In the rows, zero is written as 128.
Which row each row swaps with, under one turn or mirror
The rows were stretched afterwards, more along some directions than others.
q474: [146 158 131 104  97 156 145 125 145 129 131 138 164 153 135 131]
q970: [133 148 163 124 139 125 105 152 135 124 140 146 126 153 127 115]
q327: [128 131 152 138 151 149  91 147 142 119 134 141 133 153 120 112]
q260: [149 173 140 123 127 143 112 156 153 135 140 142 169 162 114 122]
q26: [130 121 148 119 110 140 124 127 127 109 120 157 134 146 125 136]
q530: [144 162 132 126 125 152 124 147 146 132 147 139 173 160 113 116]
q544: [128 134 153 132 160 143  90 140 141 133 119 128 126 156 121 124]
q351: [125 131 137 131 109 143 124 125 142 100 114 160 130 143 108 148]
q581: [131 144 141 124 149 143  97 160 152 121 136 151 126 151 111 119]
q819: [114 124 148 130 119 136 113 119 138  97 101 144 135 143 122 147]
q213: [141 154 129 129 133 144 133 116 142 129 120 149 167 136 109 117]
q983: [148 153 160 116 110 145 118 108 140 147 125 141 149 151 135 137]
q365: [126 118 144 130 114 156 123 113 135 112  94 157 137 153 127 138]
q861: [147 158 142 112 102 148 128 124 125 118 111 131 158 129 119 126]
q290: [147 157 135 130 110 162 121 142 153 131 134 151 178 162 128 111]
q206: [139 163 147 104 116 146 123 122 117 129 117 127 150 130 122 136]
q228: [126 146 147 130 141 131 107 149 142 116 128 147 125 159 131 122]
q568: [120 149 151 129 150 153  98 151 155 114 131 151 138 163 122 124]
q571: [155 180 133 120 119 155 113 154 143 136 135 143 145 155 114 118]
q943: [134 116 148 137 118 149 108 123 129 108 102 142 131 145 119 141]
q911: [138 156 132 130 132 147 128 112 142 129 109 147 159 136 104 132]
q171: [145 156 168 122 116 140 116 114 133 147 121 139 150 148 136 131]
q321: [123 126 143 128 118 142 131 117 126 103 120 139 135 151 134 147]
q475: [148 158 167 116 126 141 107 115 138 152 120 131 141 153 134 139]
q212: [137 122 147 135 107 140 125 122 129 108 110 142 125 145 124 140]
q293: [148 156 131 112  98 143 145 126 142 118 117 135 169 139 128 137]
q393: [148 166 139 126 123 153 118 146 150 134 146 145 178 160 116 118]
q133: [150 161 126 104 105 149 148 121 144 127 128 134 168 142 131 134]
q906: [145 156 124 102 122 144 137 116 143 130 122 118 165 146 128 135]
q661: [140 149 131 137 128 151 132 114 138 122 106 153 166 134 107 123]
q118: [151 163 129 108 103 152 141 133 146 120 127 136 162 143 127 140]
q706: [131 127 136 112 116 153 129 115 136 110 112 155 126 156 130 139]
q311: [136 146 146 119 152 147  98 151 145 123 116 146 125 156 122 115]
q879: [141 177 131 122 122 164 114 152 141 130 128 155 152 141 111 118]
q703: [135 148 155 129 145 141  97 153 147 123 126 152 128 164 111 119]
q683: [149 169 141 126 126 148 118 156 144 127 146 145 175 159 114 118]

Swapped with q530: q474
Swapped with q290: q906
Swapped with q661: q475

